Y: rows in 4 groups, each row roughly a mix of its group's directions:
Y (147 x 10):
[[-43  30  25 -11  -6   9 -17  19  19   6]
 [-21 -19  -1  21  36  17  15  -1  30 -26]
 [ 23   1  32  37  28  17  -7 -15   5 -18]
 [  1  30   9 -38 -22  16  -1  20  31 -13]
 [  4 -37 -13  23 -27  10  28   5  -4 -31]
 [-38   0  14 -36   1  27   1  19  17 -19]
 [ 10 -31 -17   2  21  -4   0  -4 -46  26]
 [ 22  16   0 -12 -49   2  15 -33   2   3]
 [  9 -24  15 -35 -20   6  36 -26   8   7]
 [ -7 -34 -27   4   2 -47 -12 -12   5  13]
 [-44  14  10 -19 -16  16 -16  27  23   3]
 [ 36 -20 -18 -24 -21  -4  -1  -1 -40   4]
 [-44  17  -3  21 -13  15  22  13  27  14]
 [ 19 -26   1 -22 -28 -30 -16 -12 -28  17]
 [-14 -32 -23  35 -21  21 -26  10   0  -6]
 [ -7  25  30  29  43   4   6   4  15  -9]
 [-43  -3  -9   2   8  27 -13  26   7 -31]
 [ 13 -37 -25 -32 -13  15  16 -17   7  21]
 [-13  -7  15  11  36  26  -6   3  30 -35]
 [ 26 -27  24  -1  30 -15  14  -3 -15 -35]
 [-20  30   3 -24 -15  19 -33  17  29  -3]
 [-30  -6 -38   4  -6   8  33 -31   8 -10]
 [-10  -6  18  -5  55 -10   8  15   1 -28]
 [ 20 -13  19  -1  57 -14  -8  12   4   8]
 [  4  19  28  14  19 -23 -32  36  10  -6]
 [ 32  10  30 -19  39   7   0  -7  15 -22]
 [-12  33   9  -5 -39  12   9 -15  23 -29]
 [-16 -10 -37  21 -15 -15   4 -26 -17  32]
 [-43  23  -9 -27  -5  30 -11   8 -18  -1]
 [-21  -6  -5   1  38 -29  -5   7  28 -31]
 [ 27  -8 -15  -2 -14 -10  36 -21  17  37]
 [-10 -15 -10   9 -42  21  39  -8  18   6]
 [-28 -19  18 -16  17 -34 -22  31   5  -3]
 [ 10  18  34  -4  20   0 -11  20   2 -46]
 [ 14  -2  -4  -6 -15   2  -5  -2 -50  40]
 [-25 -14  -9  20 -53  20  12  -1   6   5]
 [-22  35  -6 -37 -17  14   6  -3  19  26]
 [ 14 -15  10   6  45 -38  -7   9  16  16]
 [ 23  -5 -21   9  17 -57   5  -1   5  -2]
 [-41 -13 -17  15 -37  24   7  15   8  -9]
 [ 17 -31  -2  19  19  -2   8   7 -35 -37]
 [ -9 -29 -21  18 -51  -1  11  -1  -1  16]
 [ 27  17 -20 -40  -7  33   6 -19  12   0]
 [ 15 -26  -9  23  -6 -46  29   1  12  -7]
 [ 45  -2  17  -4  42  -8 -11  -8  -8  15]
 [ -8   6 -26  20 -49 -23   3 -17  -4  16]
 [-39  -8   5  27 -13  28  14   3  16 -29]
 [-24  12  24 -11 -39   7   7  17  31  20]
 [ -1 -12   9  13  19 -12  10   4  48 -37]
 [-17  -7  30 -28  32  21  11  15  15 -26]
 [-10  -7 -20  19 -55 -11  -8   9 -19   9]
 [  7  -8   7  16  51 -14  -2  16  23 -26]
 [ 32 -23 -14 -16   4 -48  -2   4 -17   6]
 [-11   9 -11   6  30 -51 -13   3  23  10]
 [-17  -5 -39  10 -30 -11  22 -10  10  32]
 [-17   0 -16 -23   8  -6  59   3   5   2]
 [ 28 -13  -3  10  -9 -31 -28  30 -25 -14]
 [ 18  -7  10  -7  28 -42   2 -10   0  39]
 [-53  -5   9  23 -13 -11   4  15  10  24]
 [ 29 -20   5   3  17   0  30 -28 -37  -5]
 [-22  26  19 -43 -14   5  -4   7 -18 -26]
 [-17  -7  15  -7   3  41  16   0  10 -45]
 [ 16  -1 -16  11 -11 -23 -47  21 -28   0]
 [ 32   8  -8  -1 -13 -28 -29   3 -40 -11]
 [ 44  -4 -10  18   2  -3  21 -28  -2 -32]
 [  8  42  34  -7   1 -34 -13  11 -11  -7]
 [-18 -15  20  -2  32 -33   1  21  29  17]
 [-21  15  -9  -2 -43  39 -13  16 -10   8]
 [ 10   9  32  34  18 -42  -9   4 -12   4]
 [ 48  13 -16  -3 -17 -29   5 -12 -16  20]
 [-23 -29 -35  24 -25   2  14 -15  -3 -21]
 [ 12 -12   6  -3   1  17   9 -43  23  40]
 [ -7  13   0  -2   5  35   6  30 -22 -42]
 [  3  -5 -23 -18 -12  32 -11  10 -12 -47]
 [ 12  25  26  -1   4 -48  16  16  -3 -17]
 [ -2 -10 -24 -15 -22  29  16   2 -25  39]
 [ 34  15  22 -10 -27  -3 -30  19 -26  -2]
 [  4 -40   7  12 -10  -5  39 -17  19  23]
 [ -7   7 -24  34 -29 -39   2  -6  21  -1]
 [ 40 -11  13   0 -20 -42 -12  -4 -11  20]
 [-26 -13 -29  -8 -42  -5 -23  12 -10  18]
 [-13  -3  34 -25  -9  13  19  21  41   0]
 [-32   1 -36  -3 -12  -2  33 -13  24  16]
 [-10   6  -9 -30  13 -26 -40  10 -13  30]
 [  3 -14 -25  26 -20 -49   6 -16   9   2]
 [-50  26  17  -8  -8  26  -7   6  16   4]
 [-14 -33   2   2  22  20   4  29 -33  23]
 [ 11  -4 -22  11 -51 -21  10 -13  10  22]
 [  1   6  14   6  34 -37 -22  14  32  14]
 [-19 -21  22 -33  25  21   7   0   7 -34]
 [ 39   4 -19  15  -9 -37  29  -1 -12  11]
 [ 29 -23   1   3  -6  18 -37  -7 -39   0]
 [-16  -6 -16   9 -50 -12  31 -15   9  -7]
 [ 18 -13 -21 -13 -17  23  24 -41  -9  20]
 [ -3  49  14 -18  25   1  14  26  -4 -17]
 [ 12  -4  14 -34   6  49 -24   3  -2 -10]
 [  8  25 -11 -37   4  26  15 -26 -10  28]
 [ 28  34  -3   8 -16  31 -26   5 -27   6]
 [-17  21 -24 -19 -30  31  -4   2 -17  28]
 [ 35 -21  -7  -5  31 -36   3 -22  -6   9]
 [ -9 -19   5  29  18 -23  -2  -4  18  47]
 [ 25  39  17 -41  12 -10  -2 -12 -11  -2]
 [ 40 -22  -5 -13 -34 -30  -9  -8  10   7]
 [-33 -12  -7  -2 -20  38  29  -7  -5 -25]
 [-11 -48 -16   7 -21   3  25 -28   7  -6]
 [-42  23   9  16  20  -6 -26  14  27   2]
 [ 22 -13 -10  47  -5 -10  18 -25  24  -8]
 [ 19 -33 -15  27  -4 -39   4 -16 -20   4]
 [-12 -13   3  26  11 -45   2  19  27  20]
 [  4 -25 -28 -29 -13  38  16  -3 -20  11]
 [ 31 -24  18  -8  37  11   9   1 -28  20]
 [-38  -4 -37  23   4  -1  32 -10  -7   9]
 [-61 -15   0 -22   0  11   2   5   5  -6]
 [ 13  -3 -25   8 -38 -44   2 -11 -11   9]
 [ 50 -31   7 -10 -13 -14  -8  -3 -17  18]
 [  6  10  -7   3 -17   6 -31  -5 -54  15]
 [ 41  -4  20 -10 -13  -4  -9  22 -40 -10]
 [-34  -5  -3 -12 -26  34  -8  33   0  20]
 [-11  29 -11   6  10  11 -52  14 -16  13]
 [  7 -13  10  15  52  -3  -6  13  -4 -34]
 [-16  20  25   6   9  46   3  -5  16 -28]
 [-15  12  44   2  21  -6 -19  35  18  -5]
 [ -7  11  -5  16 -31 -45   6 -13  30  13]
 [  6 -17  24   8  19 -43   5  29  16 -20]
 [ -5   8 -26   5 -44   8   2 -24 -35  10]
 [-24  29 -14   2 -44  27   4   0  13  14]
 [ 45   5  -6 -10 -28  23  11 -28 -15  -6]
 [ 24 -20  21 -37   7   8  20   6  36   1]
 [ 29 -17  -4 -21 -26 -33  13  -2  33  -6]
 [  3   5 -12  -4 -40  20  11 -26 -40  10]
 [ 22   5 -11   6  10 -23 -44  11 -33 -13]
 [  7  -4 -22 -13 -30  44 -15  13 -27  -2]
 [-56  -4  -2  -8 -15  27   3  14  17  -6]
 [-43 -12  -7 -12  12 -33  -7  28   1 -21]
 [ 26 -15   2 -20 -11  -7  34  18 -28 -30]
 [-12 -19  45  21   3  -1 -18  26  23  -9]
 [ 51   3   9  -5  30 -24  -1 -16 -11   5]
 [ 16  -2  27   7  21  20 -33  11 -25 -31]
 [ -1 -11  -8 -22   1  46 -18  -1  21 -34]
 [-11   3  32 -20  50  10  -9  16   6  -8]
 [ 26 -46  -6  -3  34   0   8  -3   0 -24]
 [  8 -18   5  -5 -31  25   3  21 -37 -28]
 [ 24 -14  -4 -31 -20  39  -5   4 -18  24]
 [  4  20  18  11  -9  35 -37  26 -11 -18]
 [-27 -26 -20 -21   6 -27 -19 -16   6  31]
 [  3  23 -20   8 -52  12  -6 -20 -18   4]
 [ 53 -11  26  22  -1 -10  17   7   8 -11]]
the two rows of each list that fit no group, in list order (the others fit one group, some only roughly):
- K699: [ 46   6  -6 -26  -5 -23  16 -22  -9  20]
- K219: [-28  -7 -40  24 -37 -14  -2   0  -1   8]
- K507: [ 13 -25 -39  11  -1   3  13 -33 -10  28]
- K655: [ 23 -17 -26  21 -16 -29  22 -30 -15   5]
- K143: [ 32 -41  -9  12 -12 -35   5   2  -6 -15]
- K592: [  8  14 -15  -8 -37 -39  24  15 -20  -3]
- K639: [ 11  29 -15 -24  -4   7 -19  23 -43  -3]
- K744: [ 14  -9  11 -24  32 -43   3  -3  17  23]
- K13: [ 39 -11 -20  25 -30   2  25 -21   1   8]
- K244: [-29  23 -20  27 -33  20 -19  16  -4   2]
- K245: [ 44   1  28 -15  -2  14 -23   1 -14  27]
- K743: [ 40   2  -8 -33  -2   2   8 -10   4  42]

K507; K743
- K113: [  4  -3   4  18  53 -27 -22  14   5   0]
- K35: [ 18 -16  14 -28  47 -13  -1   5  -6 -27]
- K130: [ 11  11  -2  22 -16 -48 -13  -6 -33   6]
- K916: [  9  24  38  15  28 -13 -15  20  28   4]
- K596: [-14 -13  -9  -4   5 -52  -2  -7   8  36]
- K267: [  5  10 -20  15 -29 -30  -7 -10 -40  21]
- K760: [ -5 -19   0  50   9 -36   3  15 -10   8]
- K892: [-28  23  10  -3  18  24   8  16  28 -36]
- K283: [ 13  18 -38  -6 -33 -12  15 -15 -19  25]
- K653: [ 29  -3 -13  43   2 -38 -11   1   6 -11]
- K119: [  8  19   4 -15 -38  23 -17   0 -41   3]
- K813: [ 17 -15  20 -27  20 -39 -20  18   4  18]
- K208: [  4 -17 -22  14 -13  42 -14   3 -37  12]

K283; K119
- K557: [-41  -8 -14 -10 -38  30  -7  11   3 -12]
- K978: [ 26   0 -13  -7  12 -39 -12 -11  -2  42]
- K591: [-22  30  18 -23  25  -9 -27  30   0   7]
- K300: [ 38  14  -6   9  17 -22 -32 -12  -9  29]
- K88: [-30  12 -11   0 -23  49 -16  -8 -14   3]
- K86: [ 15   6 -26  20 -38 -20   8 -34 -15   5]
- K79: [-34  17  12   9  25 -23 -25  28  20  -5]
- K386: [ 11   2 -21 -21 -30   3  19 -45  -6  18]
- K51: [ 10 -13  -8 -21  23  16  10 -24 -15 -47]
- K993: [  3  22  -8  -2 -35  24  -8  -9 -41 -20]
- K156: [-15  -2 -47  20 -32 -15 -17  -4 -12   8]
- K664: [-23 -39 -22  -7 -30  21   9   1  22  13]
- K595: [ 22 -13 -12  21   1 -20  33 -35  27   6]
- K354: [-30  13 -20 -16 -15  35  -8  -4  15  34]

K386; K993
- K838: [ -8  26  38 -18  27  23   3  19  22 -11]
- K618: [ 28  18  28  10  -7 -14  -6   2  10  48]
- K812: [  9   8  31 -24   1  47   9 -15   7  21]
- K65: [-21  31 -31  14 -12  33  18 -16  -5 -17]
- K701: [-29  -5  23  13  -7  -1  21  27  41 -14]
- K878: [  8 -13  20 -20  -8 -33  17  -3  36  30]
- K206: [ 38  -7 -38 -17 -13  -3   9  -8 -20  26]
- K554: [-14   1   7  12 -32  54 -11  -2 -10  -3]
- K708: [-11 -20   1   0  43  36   5   0  22 -22]
- K453: [-27   7 -10  -3  16 -39  -3  13  38  19]

K206; K453
- K709: [ 18 -27 -12  51  -5 -13  13 -18  -6  -9]
- K469: [ -8   4  -1  -6 -56   7  30 -14   2  15]
- K971: [-34   9  15  -1  19 -25 -26  37  10  -8]
- K291: [ 11 -12  17 -10  30   1  15   9   6 -52]
- K327: [  9  -1  38 -23  46  12  -1  13   9   2]
- K62: [-35 -29 -15   2 -27   4  17  -5  18 -32]
- K12: [ 46   3 -19 -19  -6   1 -16 -29 -25   3]
- K714: [  5 -35   0 -10 -29  31  30 -21 -10 -12]
- K627: [  7  -5  23  11  30  23  20  17  11 -41]
- K161: [  9  48  29  -5   7  -6 -30  -6 -16 -11]
- K780: [ 51  14  21  -6  12 -11 -13  -3   6  30]

K709; K62
- K317: [  2  22  18 -40   3  23  24  23 -22 -11]
- K75: [ -4   4  22  -9  26  35   2  20  10 -41]
- K816: [  6   8  29   7   6 -38  14   7  35  26]
- K248: [ 28  17 -13  -5 -17  27  25  -2 -35 -21]
- K462: [ 13  -6  30  19  12   9  -8  -5  22 -49]
- K753: [ 34 -12 -29  11   0   0   4 -46 -17  -2]
- K44: [-28  40  21  -8  17  23  -9   9  28   3]
- K37: [ 31  12 -17 -13 -50  11  -2 -18 -11  -5]
- K480: [-30  19  17 -22  -1  40   1   2  11 -30]
- K435: [ 22 -36 -32  -1 -40  -1  13  -4  -5  10]

K462; K753
- K860: [ 15  14  12 -37 -10  41  10   2 -28   7]
- K431: [-23  15  13 -19  16  40   3   2  33  20]
- K742: [ 26 -30 -25   0  14  18   7 -14 -37 -17]
- K950: [ 23 -34   3 -14  30  -6  30 -17 -26  -5]
- K948: [ 15 -11 -22  16 -21  18   5 -15 -50   5]
- K501: [  1  -3 -33  23 -38  15   0 -30 -17 -13]
- K568: [-24  20 -35   1 -35   1   5  -9  -8  32]
- K95: [-29  -5  -4  -3 -14  -7  34 -25  42   3]
- K2: [ 20  18 -15  -3 -40 -29   0  -6 -17  31]
- K326: [-19 -11  11   2  13 -23   9  25  50 -13]
- K282: [-25  -8  23   6  33  19   0  12   7 -42]
- K766: [ 34  16  -3  22  13 -27 -33   0   8  25]
- K440: [ -6   5  31 -18  43  18 -17  23  -7  18]
- K989: [-26 -18 -29  14   5  -1  19 -26  10  37]
- K165: [-11  45   5  21 -28 -22 -15  22   6  -1]

K501; K95
- K588: [-44   5  -3 -15 -41  17 -20   6   1   8]
- K578: [ 17 -23  30  31  39 -13   6   0   0  17]
- K969: [-14  11 -13 -12 -19  21  14 -16  33  41]
- K332: [ 17 -23   8  11  44 -10  22   7  11 -31]
- K608: [ 30   6   6  19  14 -48   7 -24   0  14]
- K464: [  8 -32 -19  20  17  -6  38 -12 -15 -26]
- K995: [-15  14 -26   3 -46   6  17  -4  13  31]
- K720: [ 30 -12 -14  25 -12 -38   6  -7  28  17]
- K61: [  2 -30   5  30   1 -50   1   3  12 -10]
- K23: [ 28  -3  48   2  34 -13 -13   6   2  -1]
- K610: [-25  -1  -4  -6  25  29  -1  11 -11 -47]
- K21: [ 14  13  38 -22  21 -13 -19  36  -7   0]
- K894: [ -9 -27   4   6 -31  21 -16  20  41   8]
- K474: [  3  -9 -23 -18 -35  22 -16 -13   1  39]
- K185: [-24 -22 -17   4   7 -17  31 -29  33   6]

K61; K894
- K472: [-38  -9   7  14  16 -30   4  22  25 -25]
- K427: [ -9 -22 -25  17 -35  28  24 -21   5  -6]
- K450: [ -7 -21 -20  18   5 -38  33 -18  17  15]
- K328: [ 18  -6 -13 -18 -25  24 -24  -5 -41  16]
- K147: [-11   9   8 -10  41  19 -35  24  10 -18]
- K632: [ -7  -4 -34  37 -35 -22  -8  -2  -9  15]
- K182: [ 25  -1  33  -7  20  -7  22  -6  38 -22]
- K390: [ 20 -24 -22  -2 -31 -40   1   3 -22   9]
- K520: [-20 -15   0  39  25 -24 -13   9  10  30]
- K764: [ 36 -12  -4   8  42 -23  -6 -19 -21  -2]
- K151: [ -6   4 -34   7 -38 -20  27 -20  -5  21]
- K782: [-15  -2 -31  16 -50   5  19 -10 -14  -5]

K427; K151
- K690: [ 24  14  27  12  35 -11 -35  21   2  -1]
- K15: [-15  21  -7 -18  21   4  51 -14  17  -9]
- K587: [-23   7  -7 -22   5  35 -14  28 -25 -26]
- K677: [ 32  15   8 -24  12 -25 -36  -6 -24   9]
- K585: [ 14  -1  18 -29  22  25   0   6  25 -39]
- K258: [ 46  -4  -2  -3 -10  16  27 -35  -1  15]
- K249: [ 35   6  16 -14 -21  11 -10 -12 -33 -33]
- K631: [ 36  -8  31 -29  14  10 -18  10  -3 -28]
- K584: [ 32  -9 -16  29 -24 -25  25 -17  19   3]
- K637: [-19  10 -23  19 -27 -21 -27  16 -13  31]
- K91: [ -1  19  27 -12   1 -11  -3   9  57   1]
- K544: [ 36  11  37   5  30  -9   5 -10 -11 -26]
- K496: [-30 -13 -24  35  19 -18  17 -20  19  -3]

K690; K587
- K774: [-22  15  26 -21  -9  46  -3  17 -15  -6]
- K880: [-40  -7   4   3  -4  42  12   6  26 -19]
- K444: [  2 -30  16 -11  51  15 -16   9 -14  -3]
- K849: [-35   4  -2   4 -21  51 -15  -6  -8   1]
- K745: [ 34   1   3  18 -26   2  36 -31  -4 -14]
- K841: [-41  13  16   6 -31   2 -24  14  27   2]
- K805: [-13 -17 -16  12 -26  35  32 -25   3 -15]
- K77: [ 12 -28   8 -19  47 -23   4   6  21  -4]
- K534: [-19  -3  15 -24  24  38  -6  -3   6 -37]
- K226: [  2  -3  18 -12  52  26  -1 -11  25 -10]
- K593: [-44  19   3  -7  20 -18  -7  33   7 -20]
- K511: [ 48  17   4 -35  11 -12  10 -20  -7  -5]
- K899: [-34  -3  35 -11  15  -8 -17  36  11  -9]

K444; K841
- K883: [ -6  -7  13   2  32 -37 -40   7   7 -17]
- K636: [ 10  -8  10  24  14 -49  24  10  -1 -25]
- K946: [  3  21  26 -40  -4  36  10  13 -20   4]
- K246: [-30  25  16   0  -9  46  -1  15  20  -9]
- K152: [ 25 -11  12 -14 -20 -31   8  -4  -2  46]
- K791: [ 21 -25 -11  28 -13 -23  14   2 -42   3]
- K216: [ 42  21 -22  -4  -4   6   7 -31 -15  26]
- K274: [ -7  36  15   3  28  24 -13   8   3 -38]
- K64: [ 35 -16  -8 -13  27  18  -1 -19 -37 -12]
- K715: [ 10  -3  26  12  26 -24   9  11  18 -44]
- K519: [ 30 -12  29  20  13 -45   6  -1  -7 -11]
- K668: [ 40   2  14   6  27 -42   4  16   9  -3]
- K439: [-13   0 -12 -32 -52  18  11 -10  -8   5]

K883; K246
- K333: [ 15 -25 -40 -10  -3   8  -3 -17 -42   4]
- K643: [ -6 -38 -26  16  13   1  33   3   5 -31]
- K990: [ 38  -9  20  16   1 -45 -17  -7  -3 -12]
- K466: [  3 -29 -16   2 -45 -25  16 -25   2   3]
- K968: [ -9  13 -26 -36 -17  22  13   2 -38 -10]
- K613: [ 36  -9 -22   3   1 -22   0 -31 -34  11]
- K529: [ 48  13  -7  -7   3   0  -1 -29  -2  35]
- K738: [ 31 -14 -28   7  -9 -28  17 -38  -8  -3]
- K634: [-12  11   3 -37   5  43   0  -1   0 -34]
- K717: [  4   6   5  -2  42 -20 -34  35  -1  -8]

K466; K717
